In the data rows, the value 128 means zero.
Here are some numbered points:
[96, 111, 98, 107, 94, 102, 105, 100, 105, 96, 92, 100, 103, 100, 84] 0
[111, 122, 107, 107, 107, 107, 110, 111, 112, 114, 102, 108, 122, 100, 126] 1
[99, 97, 96, 104, 92, 96, 89, 95, 103, 92, 93, 91, 97, 116, 104] 2
[151, 152, 149, 147, 139, 148, 159, 142, 165, 162, 138, 145, 162, 167, 150] 3
[143, 128, 140, 128, 142, 130, 135, 124, 116, 135, 130, 133, 135, 140, 111] 4
[113, 111, 108, 124, 101, 116, 115, 107, 114, 99, 94, 105, 100, 114, 120] 5
[94, 90, 101, 92, 92, 94, 104, 95, 103, 100, 95, 93, 91, 111, 98] 6
[118, 87, 131, 109, 107, 115, 116, 104, 130, 96, 101, 107, 130, 123, 134] 7
[147, 150, 149, 156, 161, 156, 159, 157, 152, 141, 133, 160, 162, 168, 163] 8
[111, 101, 100, 107, 105, 96, 108, 101, 110, 105, 98, 119, 101, 95, 122] 9
[107, 90, 111, 106, 102, 109, 109, 105, 109, 100, 101, 105, 103, 106, 119] 10
Which five points above are nearest to each new point? Their numbers follow each, nearest first.
[116, 101, 130, 133, 141, 113, 113, 148, 102, 115, 127, 152, 121, 156, 100] 4 7 5 1 10
[108, 99, 113, 111, 104, 107, 103, 105, 109, 104, 114, 102, 109, 103, 114] 10 9 1 5 2
[101, 106, 119, 108, 139, 115, 101, 100, 103, 123, 148, 143, 109, 155, 136] 4 7 1 10 5
[114, 118, 116, 105, 118, 116, 122, 115, 115, 119, 111, 114, 125, 116, 121] 1 5 10 7 9
[133, 135, 127, 136, 130, 135, 127, 129, 135, 132, 131, 128, 129, 147, 106] 4 3 1 5 7
[106, 99, 102, 105, 101, 103, 112, 107, 107, 105, 93, 102, 105, 112, 114] 10 9 5 6 2
[105, 119, 109, 114, 105, 110, 108, 110, 105, 107, 105, 109, 112, 99, 107] 1 5 9 10 0
[157, 110, 135, 142, 150, 109, 154, 123, 108, 153, 151, 128, 127, 139, 94] 4 3 1 7 8
[100, 112, 99, 97, 101, 101, 92, 103, 101, 92, 116, 97, 103, 116, 108] 2 6 10 0 9
[132, 138, 133, 136, 126, 137, 119, 132, 130, 122, 135, 124, 119, 135, 121] 4 1 5 7 3
[147, 127, 136, 153, 144, 135, 147, 130, 145, 148, 143, 144, 136, 119, 129] 4 3 8 7 1
[116, 128, 119, 117, 134, 130, 115, 122, 126, 132, 124, 115, 137, 140, 117] 4 1 7 5 10
